One turn moves each row of this set onto another row. After a few examples, where does it send each row asked below?
q455: | +1.57 | +0.59 | +0.12 | -0.86 | +1.21 | -0.74 | +2.37 | -1.11 | -0.45 | +0.22 | -0.25 | -2.01 |
q695: | +1.22 | +1.04 | -1.13 | -0.20 | +0.21 | -0.48 | +0.49 | -1.33 | +1.11 | +1.05 | +0.51 | +0.98 |
q768: | +1.98 | -1.79 | -0.09 | +0.46 | +1.20 | -1.22 | +3.64 | -0.13 | +0.58 | +0.63 | +0.94 | -0.16 |
q135: | +0.40 | -2.56 | +0.00 | -1.79 | +1.83 | -0.98 | +1.76 | -0.22 | -0.56 | +0.56 | +1.63 | -1.07 |
q798: | +1.21 | +0.31 | -1.20 | -1.34 | +0.40 | +0.19 | +0.80 | -2.36 | -0.10 | -0.18 | +0.21 | +0.50 |
q275: | +2.08 | -1.67 | -0.29 | +0.91 | +0.46 | -1.21 | +3.27 | -0.79 | +0.39 | +0.07 | +0.37 | -0.60 |
q776: | +0.37 | +0.16 | -0.85 | -1.73 | -0.58 | -0.27 | +0.91 | -1.56 | -0.76 | +1.60 | +1.51 | -1.11 |
q444: | +1.20 | -1.95 | -0.42 | -0.11 | +2.03 | -0.69 | +0.31 | -0.29 | +0.98 | -0.22 | +2.89 | -0.19 |
q347: | +0.47 | -1.69 | -0.85 | -1.53 | +0.28 | -0.35 | +0.98 | -0.75 | +1.60 | +0.73 | +2.54 | +1.44 |
q281: | -0.15 | -1.63 | -0.93 | -0.61 | +2.13 | -1.36 | +3.62 | -0.81 | +1.25 | +0.38 | +2.08 | +0.73 |
q660: | +0.60 | +1.07 | -0.73 | +1.29 | +0.28 | -1.16 | +2.34 | -1.58 | +1.50 | +0.59 | +2.10 | +0.18 |
q840: | +0.47 | +2.19 | -0.49 | -0.89 | +1.22 | -1.40 | +1.86 | -1.02 | +1.15 | -0.03 | +1.20 | -1.40 |
q298: | +1.16 | -0.80 | -0.22 | -1.55 | +1.57 | -1.56 | +1.64 | -0.67 | -1.20 | +0.39 | -0.39 | -0.97 |
q160: | +0.80 | -0.26 | -1.10 | +0.10 | +0.49 | +0.12 | +0.39 | -1.14 | +1.85 | +1.51 | +2.61 | +0.48 |
q143: | -0.18 | -0.76 | -0.21 | -1.37 | +1.77 | +1.03 | +1.17 | -0.98 | +1.12 | +1.38 | +2.65 | +0.78 |
q400: | +0.07 | -1.14 | -0.30 | -1.07 | +0.16 | -1.88 | +3.17 | -1.06 | +0.90 | -0.48 | +2.00 | +1.51 |
q204: | +0.83 | -0.92 | -1.58 | -0.68 | +1.18 | -1.93 | +3.34 | -1.78 | +0.50 | -0.80 | +0.40 | +0.49 |
q504: | +0.09 | +0.20 | -1.13 | +1.30 | +0.67 | -1.24 | +2.29 | -2.18 | +0.96 | -0.42 | +0.18 | -0.56 |
q433: | -0.13 | +0.68 | -0.07 | -2.40 | +0.73 | -1.79 | +2.26 | -0.79 | +0.69 | -1.04 | +0.75 | -0.54 |
q633: | +1.31 | +0.20 | -0.54 | +0.36 | +1.76 | -0.78 | +0.89 | -1.06 | -0.59 | +1.11 | +0.45 | -2.09 |
q569: | -0.07 | +0.50 | -0.33 | +0.10 | +0.71 | +1.14 | +0.19 | -1.86 | +0.86 | +0.90 | +1.36 | -0.14 |
q256: | +1.17 | -1.73 | +0.53 | +1.11 | +1.16 | -0.84 | +3.26 | +0.01 | +0.98 | +0.89 | +1.07 | -0.45 |
q260: | +0.14 | -0.94 | -0.54 | +0.32 | +0.46 | -0.99 | +2.75 | -1.20 | +1.82 | +0.44 | +3.48 | +0.52 |
q129: | +0.45 | -1.86 | +0.51 | -1.30 | +1.52 | -0.01 | +2.59 | -0.43 | +0.50 | +0.55 | +2.65 | -2.05 |
q560: | +0.66 | +0.87 | -0.48 | -0.08 | +0.02 | -1.99 | +2.84 | -1.47 | +0.60 | -0.27 | +0.53 | +1.13 |
q829: | +0.80 | -0.51 | -0.86 | -1.79 | -0.07 | -1.06 | +1.09 | -0.93 | +0.76 | +0.31 | +0.36 | +1.92 |
q704: | +1.01 | -0.90 | -1.15 | -2.67 | +1.41 | +0.07 | +1.76 | -1.33 | +0.12 | +0.31 | +1.55 | +1.40 |
q94: | -0.27 | +0.02 | -0.33 | -1.52 | -0.14 | +0.01 | +0.99 | -1.01 | -0.45 | +2.20 | +1.90 | -0.95 |
q374: | +0.73 | -0.16 | -1.22 | -2.49 | +0.01 | -0.47 | +1.45 | -1.36 | -0.92 | +1.80 | +1.74 | -0.63 |
q899: | +1.75 | +0.21 | -0.58 | +0.84 | +2.33 | -0.76 | -0.01 | -0.47 | +0.93 | +0.22 | +1.75 | -0.47 |
q821: | +0.57 | -1.51 | -0.30 | +0.02 | +1.88 | -0.24 | +0.97 | -0.61 | +0.10 | +1.41 | +2.45 | -2.20 |
q468: | -0.90 | -0.63 | -0.28 | +1.35 | +1.65 | -0.70 | +2.42 | -1.14 | +1.81 | +0.69 | +1.99 | -0.37 |
q694: | +0.84 | -1.32 | +0.54 | -2.37 | +1.32 | -0.84 | +3.00 | -0.47 | -0.46 | -0.20 | +0.62 | -1.19 |
q283: | +0.37 | +0.63 | -0.70 | -0.77 | +1.35 | -0.72 | +1.96 | -1.01 | +1.82 | +0.06 | +3.36 | -1.80 |
q903: | +1.42 | +0.25 | -0.09 | -0.34 | +1.96 | -1.48 | +0.29 | -0.36 | +0.13 | -0.46 | -0.04 | +0.41 |
q771: | +0.92 | -1.86 | +0.09 | -1.38 | +1.60 | -1.47 | +0.63 | -0.18 | +0.32 | -1.11 | +1.08 | +0.66 |
q892: | +0.22 | -0.23 | -0.57 | -2.29 | +0.39 | -0.21 | +1.44 | -0.83 | -0.56 | +2.43 | +2.17 | -0.55 |
q19: | +1.30 | -1.56 | +0.29 | +1.56 | +0.48 | -0.84 | +2.77 | -0.56 | +0.70 | +0.40 | +0.54 | -0.86 |
q929: | -0.26 | -0.78 | -0.39 | -2.37 | +0.79 | -1.27 | +2.32 | -0.73 | +1.34 | -0.93 | +2.89 | -1.02 |
q952: | +1.09 | +0.14 | +0.08 | +0.24 | +1.42 | +0.22 | +1.93 | -1.12 | +0.46 | +0.94 | +1.85 | -2.80 |

q143 turns into q504
q455 turns into q135
Where do these go?
q829 turns into q260
q929 turns into q899
q768 turns into q94

